In the rows, zero is written as 128.
The rows of A fall into 3 groups, and each row is roughly a mix of its group's hidden directions.
A, 128 rows:
[[162 120 108  93 123 141 118 180 130 137 127 106]
 [103 115 138 145 102 152 146 153 169 160 120 108]
 [159 171  77 122 132 116 123 140 122 149 117 128]
 [111 134 133  70  91 123 132 108 135 154 141 120]
 [124 112  99  76 144 117 126 139 147  97 106 111]
 [155 130 132  79 165 130 153 155 112 119 141 133]
 [170 104 114 161  91 126 148 105 137 112 142 132]
 [140 109 137 120 156  94  81 119 125 148 105 102]
 [100 112 148 164 102 151 148 135 126 168 138 108]
 [175 124 123 124 136 139  97 156 151 103 111  99]
 [112 128 112 135 111 171 165 135 158 104 158 121]
 [103 112 127 105 140 135 143  92 127 174 153 151]
 [112 176 115 110 138 116 108 122 153 125  91 155]
 [145 164 126 117  99  91 126  85 131 123 138 153]
 [149 137 132  98  92 109 150 100  88 128 133 152]
 [105 117 138 137 166 116 150 121 183 116 115 116]
 [137  97  94 154 117 133 141 141 131 127  95 172]
 [ 99 103 127 136 120  95  99  96 134 148 132 166]
 [ 90 104 150 142 114 105  97 115 117 124  87 122]
 [100 142 141 173 141 137 164  97 129 115 136 106]
 [116 167  97 109 159 143  94 126 128 122 102 147]
 [122 144 166 171 156 109 148 102 122 116 132 106]
 [130 106 112 110 157 144 143 116 173 160 116 156]
 [154 116 122 170 161 120  98 150 137  97 139 118]
 [ 92  98 124 129 140 162 154 104 151 134 130 161]
 [155 118 150 113 143  89 146 172 150 117 124 110]
 [105 127 143 125 169 109 144  86 136  95 123 149]
 [113 117 126 146 173 153 143  94 122 115  97 151]
 [178 142 106 137  99  87 125 131 134 135 111 112]
 [162 124 133 152 145 131 162 172 136 127 105 154]
 [ 93 130  88 117 108 153 114 104  96 135 102 134]
 [112  96 137 126 179 122 134 112 141 115 155  95]
 [117 117 119 121 142 143 156 174 144 112  81 131]
 [178 118 135 177 138 122 140 143 115 127 137 153]
 [143 154 118 106 100 113 117 156 135 142 103 175]
 [137  99 104  95 133 157 110 154 118 142 138  89]
 [ 81 130 158 142 131 145 147 106 135 151 165 125]
 [110  79 166 147 137 128 132 164 135 117 125 109]
 [142 114 129 159 130  82 130 116 140 145 171 151]
 [141 108 128 148 108 119 127 182 119 115  94 103]
 [131 138 109 156 107 158 102 152  93 163 119 116]
 [ 79 154 134 112 141 131 101  91 140 122 106 141]
 [173 123  97 113 112 113 118 162 135 132 151 157]
 [112 144 132 153  74 135 127 107 161 138 123 154]
 [ 88 107 113 124 118 113  84  88 131 130 144 132]
 [173 125 105 143 112 133  83 100 126 115 143 143]
 [109 156 143 168 146  93  90 122 123 140 132 112]
 [105 103 128 137 109 116 120 125 169 168 106  99]
 [135 109 143 128 104  88 106 142 119 173  99 129]
 [111 160 121 103 111 172 155 146 147 116 114 149]
 [177 103 116 134 111 151 140 166 123 103 132 143]
 [133 164 129 157 130 116 150 134 135 141 124  70]
 [106 105 128 105 105 133 130 102  79 140  94 127]
 [116 129 108 119  97 167 168 145 138 138 123 164]
 [167 161 153 139 102 138  94 130 138 152 142 111]
 [104  94 116 104 129 139 116 136 132 127  71 111]
 [127  93 147 139 124 140  96 121 133 161 142  81]
 [113  88 116 148 113 149 135 125 107 138 109  79]
 [148 171 120 144 113  86 114 133 134 110 165 130]
 [148 158 105 140 145 134 139 143 128 143  72 107]
 [ 87 157 123 126 136 114 104 100 113 163 105 110]
 [152 124 141  97 136 163 136 162 103 121  92 113]
 [128  86 121  90 137 171 123 141 142 116 120 154]
 [102 155 136 116 129 127 112  85  96 119 133 167]
 [133 152 151 162 143 121 165 136  95 111 145 155]
 [158 150 123 108  96 120 136 179 146 151 123 123]
 [109 105 114 125 146 169 135 121 131 129  71 124]
 [131 130 102  95 124 179 140 151 139 121 133  95]
 [101 132 141 117 151 169 160 121 135 113 143 168]
 [103 120 141 114  78 144 114 135 117  88 153 131]
 [138 122 143 135 131 135 143 157 157 130  70 154]
 [156 124 132 115 151 189 106 150 142 130 119 125]
 [ 92 133 147 173  97 104 147 122 126 155 123 126]
 [137 140 115  86 111 151  78 106 127 128 142 114]
 [123 166 146 172 116 136 127  97 146 149 139 153]
 [177 135  98 148  94 118 105 108 117 116 143 135]
 [158 145 121 112 149 123 145 105 115 131 160 177]
 [148 139 116 145 141 121 148 141 127 165  71 138]
 [113 149 157 129 147 145 174 170 115 134 117 137]
 [ 97 134 157 180 131 150 138 147 115 109 115 111]
 [163 143 121  91 145 127 140 149 140 146 161 161]
 [166 127  95 136 121 153 151  99 109 128 165 130]
 [104 146 174 101 133 130 153 119 120 163 130 153]
 [144 125 103  98 150 127 109 131 131 149  96 177]
 [104 126 126 109 144 140 162 151  78 104 127 148]
 [117 171 119 144 104 137 162 133 155 113 165 125]
 [111 127 116  98 109 156 109 117 104 112  97 170]
 [183 108 123 119 110 114 148 130 114 123 166 109]
 [109  92  87 108 120  94 133 101 109 117 130 147]
 [162 139 125 125 135  91 145 120  93 111 162 155]
 [123 100 149 156 138 165 144 167 128 156 108 122]
 [147 114  97  90 117 139 104 146  95 154 112 111]
 [158 142  90 141 124 131 115 153 144 101 123  85]
 [137 133 101 112 113 105 146  68 137 141 119 110]
 [128 118 127  93 119 132 130 136 118 161 117 189]
 [133 118 107 126 136  76 144  88 153 134 141 150]
 [116 103 117 145 128 143 124 110 167  91  93 151]
 [115 187 134 154 143 121 114 113 121 140 154 149]
 [169 130  90 152 149 109 123 144 140 143  93 124]
 [101 115 130 126 107 127 103 108 132  87 175 137]
 [155 146 112 109 106 108 133 165 156 164 148 129]
 [ 91 128 117 166 156 138 111  89 148 135 132 109]
 [115 152 155 100 110 122 120 163 125 167 157 114]
 [162 141 140 146 132 153 130 170 162 137  97 129]
 [ 83 128 120  89 116 163 125 114 142 131 126 161]
 [123 102  94 117 164 136 112  89 119 133 161 138]
 [137 156 131 123 140 125 157 110 163 161 132 171]
 [ 93 172 134  92 114 157 110 117 117 117 131 117]
 [138  89 112 163 119  78 144 139 132 120 111 127]
 [132 178 107 119 136 144 150 113 122 129 110 173]
 [109 146 123 113  96  96 103  82 134 139 149 114]
 [139 168 164 165 111  98 124 127 126 125 146 104]
 [ 88 140 136 128 167 120  89 109 141 131 153 109]
 [125 110  66 147  96 137 111 126 120 117 115 136]
 [134  87  91 114 107 146  91 106 115 142 128 141]
 [163  78 108 155 113 107 119 152 123 127 112 123]
 [121 109 132 192 117 118 151 148 125 130 104 141]
 [111 137 121 101 131 130 117  91  85 109 166 138]
 [130 166 129 157 105  87  96 129 142 143 106 127]
 [107 100 133 165 112 133  78 129 130 135 136  99]
 [ 92 133 116 105 105 179 127 128 122 104 113 106]
 [ 88 153 133 133 154 125 153  91 123 102 147 149]
 [177 171 139 142 101 132 116 144 114 133 136 149]
 [110 153 146 138 156 116  90 172 124 145 136 108]
 [160 111  96 147 110 121 146  86 108 116 101 131]
 [105  85 131 166 145 124 148 104 107 144 148 144]
 [ 98 109 146 162  92 145 107 117 122 114 109 159]
 [122 136 144 114 106  94 103 128 148 123 158 176]]
One row of each group comes first, with its name. Which group is each row after those in?
[122 109 136  95 109 175 148 148 143 131 162 139]  S
[168 116 136 110 105 107 119 168 112 144 112 158]  T
[128 142  97  81 125 145 137 147 135 114  96 161]  K

[ 95 108 139 131  75 144  91 122 130 147 131 120]  S
[163 133 118  95 111 104 146 145 164 143 143  99]  S
[131 118  95  96 129 131 109  79 130 137 150 158]  K
[149  96 141 133 129  88  79 135 126 121 124 102]  T
[120 114 149 152 128 103 118 172 148 129  86 111]  S
[107 124 100 165 117 132 117  97 101 101 134  95]  T
[ 90 112 138 131 127 123 168 171 117 136  98 119]  K
[139 164  99 162 151 142 107 142 152 148 146 110]  S
[135 113 106 128 134  99 126  90  94 105 162 150]  K
[147  82 120 164 150 117 156 152 117 116 116 143]  K
[117 146 129 112 120 165 169 105 120 135 152 165]  S
